Each named turn below is shown by a few rows before and after it. Which turns, in which order, take the first row of each later pair to the second? The first pair is answered.
z524:
-1.56, -2.88, -0.10, +0.15, -1.42, +0.29, -2.58, +3.22, +1.38, +2.06, +0.74, -1.27, -0.17, +0.10, +2.22, +0.83, -3.09, -0.86, -2.19, -0.87, -1.32, -0.35, +0.26, -1.78, +0.25, +0.79, +4.09, +0.30, +1.81, -2.08, -4.41, +2.23, +1.33, +2.01, +1.01, -0.32 => -0.56, -0.40, +0.69, +0.38, +1.67, +0.98, -1.73, +3.92, +1.62, +2.66, +0.36, -0.82, +1.94, -0.13, +0.27, +2.05, -2.81, -0.24, -0.40, +0.94, +0.47, -0.90, -1.65, -0.02, -0.79, -1.36, +3.26, -1.85, +2.47, -0.96, -5.35, +3.68, +0.56, +0.08, -1.23, -0.68
-2.20, -0.07, +0.70, +2.00, -0.20, +1.24, -1.04, -2.77, -0.25, -0.74, +0.13, +1.25, -0.75, -0.81, +1.18, -1.28, +0.62, +0.48, -0.21, -2.91, -0.29, -1.72, +1.05, +0.23, +0.82, -1.33, -1.36, +0.28, +0.14, +1.46, +0.92, +0.63, +0.06, +0.56, -0.22, +2.61 => +0.32, -1.45, +0.44, +1.36, -0.91, +0.72, -1.98, -1.53, +1.58, +0.48, +0.82, +0.51, +0.32, -1.43, +1.29, -2.90, +0.21, +0.20, -0.27, -2.63, -0.78, -0.28, +0.51, -1.76, +0.84, +0.22, -1.26, +2.07, +0.87, -0.36, +0.31, +0.60, +0.26, +3.06, +1.09, +0.58
-3.03, +1.42, -5.10, +0.23, -3.14, +1.12, +0.23, -0.61, -3.19, -2.24, +0.12, +1.30, +0.01, -0.94, +1.34, +0.84, -0.46, +2.75, -1.18, +3.70, +1.35, -3.18, +0.79, +2.03, -2.46, -1.23, +2.66, -4.00, +1.78, -0.82, -1.95, +0.12, +1.54, +1.76, +1.98, -0.31 => -2.04, +0.22, -5.46, -0.06, -4.25, +0.59, -0.47, -0.16, -2.20, -1.64, +0.62, +0.58, +0.30, -1.16, +1.82, -0.42, -0.64, +2.84, -1.63, +3.35, +0.93, -2.28, +0.91, +0.48, -2.27, +0.10, +2.66, -2.65, +2.05, -2.35, -2.35, -0.17, +1.70, +3.35, +3.14, -1.37
-1.05, +2.25, +2.22, +2.53, +1.22, +1.18, -1.38, -0.93, -1.60, -2.14, +3.02, +0.25, -2.65, -0.01, +1.06, +1.99, +3.09, +0.66, -2.33, -4.40, +0.83, +1.36, +0.79, +0.43, +2.38, -1.96, -1.03, +1.54, -0.23, +3.55, +2.09, +1.72, -0.11, -4.99, -3.54, -0.71 => +0.76, -0.34, +1.13, +1.88, -1.77, +0.42, -3.00, -0.37, -0.15, -1.38, +3.96, -0.64, -2.71, -0.63, +2.37, -0.27, +2.40, +0.20, -3.69, -4.82, -0.88, +2.89, +1.50, -2.21, +3.38, +0.79, -0.37, +4.41, +0.05, +0.84, +2.03, +0.90, +0.49, -1.57, -0.81, -2.52
z906:
+1.26, -2.09, -4.38, +0.78, -3.40, -2.95, -2.23, -0.97, +1.90, -0.10, +1.50, -2.12, +0.98, -1.20, -0.10, -0.68, -2.87, +1.88, -5.70, +3.37, +2.69, -2.12, -2.53, -3.94, +0.28, +3.50, -1.66, +2.71, +2.00, -3.87, -0.15, -1.70, +1.55, +2.62, +2.27, -3.82 => +0.89, -0.61, -5.07, +1.13, -1.13, -1.91, +1.04, -4.76, -1.41, -2.46, +0.73, -1.74, -1.24, -2.54, -0.94, -0.29, -1.09, +3.37, -5.27, +2.70, +3.46, -1.93, -3.20, -1.73, -1.37, +3.40, -3.79, +2.94, +0.52, -2.62, +1.30, -4.70, -0.02, -0.19, +1.85, -2.15
-1.19, +0.79, +0.30, -0.09, +2.71, +0.63, +3.93, -3.06, -2.25, +0.35, -0.35, -0.61, -0.72, -1.24, -2.18, +1.41, +1.10, +2.06, -1.26, +0.72, +1.24, -0.96, -1.97, +2.90, -1.89, -1.64, -1.35, -0.77, +0.56, +0.48, +0.21, +0.14, -1.66, -0.82, -0.39, -1.35 => -1.47, +0.48, +0.80, +0.16, +1.46, -0.11, +0.59, +0.44, +0.94, +1.61, +0.25, -0.52, +2.27, +0.11, -1.52, +1.70, -1.09, +0.40, -1.36, +1.70, +1.63, -1.82, -1.47, +1.60, -0.20, -3.16, +0.30, -2.89, +2.36, +0.19, -1.24, +3.82, +0.21, +1.16, -0.95, -2.68
+4.90, -0.08, +0.56, +1.52, +2.18, -1.24, -1.62, +0.14, +1.98, -2.03, +0.55, -1.49, +3.72, +0.92, -1.90, -2.94, +0.02, +0.92, +2.95, +4.01, +3.33, +1.06, -1.77, -1.18, -1.44, +0.13, -4.56, +0.26, -0.06, -0.89, -2.26, +2.26, +0.63, +0.53, +0.36, -2.91 => +5.37, -0.84, +0.63, +0.65, +1.72, -1.11, -0.65, -0.39, +1.63, -1.73, +0.48, -1.86, +2.85, -0.01, -1.97, -3.68, +0.64, +1.02, +2.69, +3.54, +2.48, +1.75, -1.62, -1.52, -2.19, +1.65, -4.38, +1.96, -0.44, -1.51, -1.61, +0.76, +0.17, +0.77, +1.17, -2.94
+1.02, +0.45, +3.63, -1.10, -2.03, -2.24, +0.35, +1.37, -3.24, +3.67, -2.36, -1.49, -4.51, -0.33, -1.42, -0.08, -1.29, -3.89, +2.98, -3.11, -2.28, +1.47, +5.45, +2.04, +3.29, +6.82, +3.62, +1.67, -1.52, -4.94, -0.71, -1.24, -0.77, -2.93, +1.16, -1.48 => -1.03, +3.69, +2.56, +0.30, +1.34, -0.79, +1.85, -1.79, -5.91, +0.20, -3.43, -0.23, -5.30, -0.32, -2.04, +1.81, -0.16, -2.55, +3.46, -2.88, +0.36, -0.15, +4.09, +5.27, +2.68, +3.73, +1.46, -1.09, -2.52, -1.83, +0.40, -1.56, -1.29, -7.13, -0.96, +0.85
z823:
+2.01, +0.45, +0.91, -0.72, +1.20, -0.25, -1.27, +3.17, +3.16, +1.02, +0.17, -0.08, +3.19, -0.41, -1.12, +0.32, -1.01, -0.15, +1.04, +1.86, +1.27, +0.41, -1.16, -0.11, +1.31, -0.47, -0.56, -0.43, +1.66, +0.41, -0.75, +3.04, +1.52, +1.48, +0.51, -2.09 => +2.06, +1.09, +0.97, -0.51, +2.19, +0.29, -0.80, +2.33, +2.88, +0.23, -0.04, +0.15, +3.25, -0.30, -1.65, +0.34, -0.65, +0.12, +1.69, +1.95, +1.94, +0.44, -1.66, +0.52, +0.96, -1.23, -1.24, -0.73, +1.41, +1.28, -0.47, +2.87, +1.24, +0.22, -0.10, -1.48
+0.23, -1.38, -2.78, -1.20, -3.79, -3.82, -0.02, -1.30, -2.28, +0.26, +2.26, -0.38, -0.49, -1.25, -0.54, -2.26, +0.42, +2.50, -2.22, -1.57, -1.80, +1.05, +2.62, +0.03, +1.42, +2.91, -2.02, +1.31, -0.52, -0.24, +2.02, -3.12, -2.64, +3.79, +0.41, +1.41 => +0.65, -0.13, -0.29, -0.95, -2.90, -2.87, +0.40, -1.18, -1.33, +0.58, +1.64, +0.52, -0.70, +0.04, -0.82, -2.35, +1.95, +1.35, -0.08, -3.22, -1.25, +2.63, +4.19, +0.78, +2.99, +3.00, -3.27, +1.67, -1.04, +0.54, +2.55, -1.98, -2.43, +2.08, -1.44, +2.33
+2.31, -2.10, -3.95, +2.76, -2.22, -2.29, -1.90, -2.33, -1.60, -2.07, +2.71, -1.41, -0.04, -1.89, +2.75, -3.89, -0.95, -1.23, -2.08, +1.37, +1.94, +0.40, +0.11, -2.58, -0.93, +0.58, -0.27, +4.64, -1.81, -2.91, -1.13, +1.10, +0.18, -0.10, +4.03, -1.25 => +3.33, -0.70, -0.34, +3.13, -1.89, -1.29, -1.49, -1.31, +0.43, -0.76, +1.98, -0.28, -0.05, -0.08, +2.37, -4.63, +1.20, -2.92, +0.94, -1.33, +2.12, +3.01, +2.78, -2.16, +1.54, +1.10, -0.95, +5.35, -2.67, -2.25, -0.19, +2.99, +0.74, -1.80, +1.49, +0.38
-0.05, -0.06, +0.50, +2.57, +0.86, -0.54, -3.27, +0.54, +0.20, -0.62, +0.15, -0.82, +1.63, +0.96, +0.83, +1.82, -0.06, -0.01, +0.08, -1.88, +1.93, -1.67, +1.38, +0.80, -0.74, -0.23, +1.73, -0.06, +0.97, +0.07, -0.56, +2.61, +1.53, +0.42, -0.65, +0.77 => -0.06, +0.04, +0.23, +2.71, +1.26, -0.57, -3.04, +0.18, -0.14, -0.63, +0.30, -0.95, +1.81, +0.95, +0.87, +2.18, -0.06, +0.36, -0.29, -1.61, +1.99, -2.04, +1.08, +1.04, -1.12, -0.46, +1.49, -0.24, +0.95, +0.36, -0.59, +2.44, +1.46, -0.07, -0.75, +0.59

Each pair is two turns apart.
-1.27, -2.38, -2.23, -1.83, +1.50, +0.28, +2.30, -3.12, -4.68, -0.28, +0.68, +0.07, -0.37, +0.84, -0.97, +1.13, +1.29, +4.81, -0.37, +0.81, -2.95, -4.69, -3.35, +1.73, -3.31, -0.25, +0.55, -0.25, -1.40, +0.52, +0.60, -4.40, -0.87, -1.18, +1.89, -0.26 => +1.55, -2.94, -2.26, -2.55, +1.87, -0.19, +1.42, -1.57, -2.10, +1.21, +1.45, -0.64, +1.87, -0.04, -2.05, -0.06, +1.14, +4.85, +0.23, +2.33, -2.53, -3.29, -4.43, +0.23, -3.76, +0.61, +0.09, +1.05, -0.39, -1.44, -0.43, -3.82, -0.84, +0.30, +2.29, -2.85 => z524 then z524
+1.31, +0.08, -0.99, +0.75, +0.37, -0.64, -3.17, +4.14, +2.61, +2.18, +1.46, +0.44, +3.56, +0.87, -0.32, -0.33, -2.67, -0.43, -0.52, +2.23, +1.68, -1.25, -0.55, -1.39, +1.05, -0.02, +1.79, -1.65, +1.72, -1.82, -2.26, +3.98, +0.96, +2.86, +1.03, -1.28 => +4.26, -0.96, +1.73, -0.60, +0.35, +0.55, -0.38, +2.60, +2.48, +3.48, +1.26, +0.30, +0.50, +0.13, -1.03, -2.80, +0.66, -0.68, +1.82, -0.84, -0.42, +3.16, +1.49, -1.69, +1.16, +4.36, +0.31, +3.26, -0.20, -3.25, -0.59, +0.95, -0.44, +1.78, +1.26, -0.58 => z823 then z906
-0.92, -0.16, +2.43, +2.42, -1.97, -0.91, +0.80, +1.49, +1.76, -1.29, +0.32, -0.15, -1.06, -1.52, -2.31, +3.58, -2.56, -1.41, -2.60, +0.49, -1.50, -2.46, -1.86, -2.52, -0.13, +1.99, +1.70, -2.52, -1.07, +2.14, -2.92, -0.39, +2.67, +2.99, +1.93, -0.09 => -0.59, +2.39, +4.35, +3.23, +0.87, +0.26, +2.05, +0.25, +1.61, -2.61, -0.62, +1.00, -1.47, -0.84, -3.42, +3.86, -0.53, -1.31, -0.02, -0.68, +0.45, -1.44, -1.56, -0.51, +0.32, +0.79, -0.06, -3.37, -2.09, +3.92, -2.03, +0.27, +2.10, -0.42, -0.76, +1.66 => z823 then z823
+4.05, -0.65, -1.89, +1.01, +1.01, -1.85, -1.41, -1.99, +4.53, -1.24, -0.15, +0.44, +3.43, -0.55, -1.50, -2.93, +0.22, +1.40, +0.18, +2.33, +1.07, +2.47, -4.34, -2.74, -0.14, -3.53, -3.78, +1.90, +1.10, -3.49, -1.30, +2.22, -0.21, +1.95, +1.35, -2.73 => -3.33, -0.96, -2.43, +2.68, -2.48, -0.85, +0.12, -6.29, -1.10, -4.71, -1.69, +1.82, -3.03, +1.84, +2.07, -0.86, +0.64, +0.62, -2.44, -2.31, -0.95, +0.00, -0.11, -0.52, +1.65, -4.04, -2.30, +1.04, -1.41, +0.23, +1.83, -0.40, +0.35, -0.36, +1.83, +3.02 => z524 then z524
+2.12, -0.45, +1.39, +1.94, -0.92, +0.35, -1.89, +0.85, +1.16, -1.78, +0.93, -0.57, +2.62, +3.32, -0.10, +2.88, +0.69, -0.04, -1.66, +1.91, -2.37, +1.10, -0.69, -2.65, +0.12, +0.00, +5.98, +0.57, +4.55, -0.32, -0.78, +1.61, -2.61, +1.82, -1.92, -1.88 => +3.59, -0.08, +3.02, +1.21, +0.30, +1.43, +1.24, -1.93, -0.39, -2.03, +0.34, -0.27, -0.19, +2.50, -1.03, +1.83, +3.36, +0.08, -0.25, -0.52, -2.92, +3.56, +0.60, -1.80, -0.19, +2.22, +4.19, +3.49, +2.64, -0.28, +0.55, -1.05, -3.81, -0.25, -2.56, -0.47 => z906 then z823
+2.51, -3.31, -3.40, -3.46, +0.38, -0.45, -1.96, +3.75, -0.47, -0.82, +0.04, -2.75, +0.95, -4.54, +0.17, -1.84, -2.78, +1.14, -6.59, +4.05, +0.32, -0.61, +0.21, -1.40, -2.90, +0.71, +1.23, +1.37, -1.99, -2.75, +2.93, +1.65, -0.19, +3.17, +1.80, +2.09 => +3.91, +0.83, +2.90, -2.63, +3.49, +1.42, -0.87, +5.59, +2.54, +1.26, -1.59, -0.51, +2.34, -1.72, -1.94, -1.92, -0.04, -0.87, -0.77, +1.71, +2.23, +2.26, +2.51, +1.12, -0.28, -0.71, -0.34, +0.09, -2.59, -0.21, +3.33, +5.46, +0.28, -1.17, -3.80, +4.59 => z823 then z524
-0.82, +3.03, +1.45, -0.80, +1.51, -1.69, -2.38, +3.28, +4.21, -1.29, +1.42, -1.67, +2.56, +1.15, -2.00, +0.88, -0.95, -0.80, +0.87, +1.06, +3.20, +0.09, -0.50, +1.75, +1.82, -2.02, +1.94, -3.74, +0.83, +1.57, -2.08, +2.68, +3.49, -0.01, -2.30, -3.49 => +1.30, +1.42, +0.88, -2.55, +2.11, -0.65, +3.50, -2.05, -0.65, -1.89, +1.29, -3.07, -3.40, -1.99, -2.80, -1.55, +2.70, +1.27, +0.99, -1.53, +0.47, +3.01, -0.40, +2.14, -1.30, +3.22, -0.46, +2.34, -2.17, +0.34, +0.07, -5.34, +0.37, -1.66, +0.17, -2.64 => z906 then z906
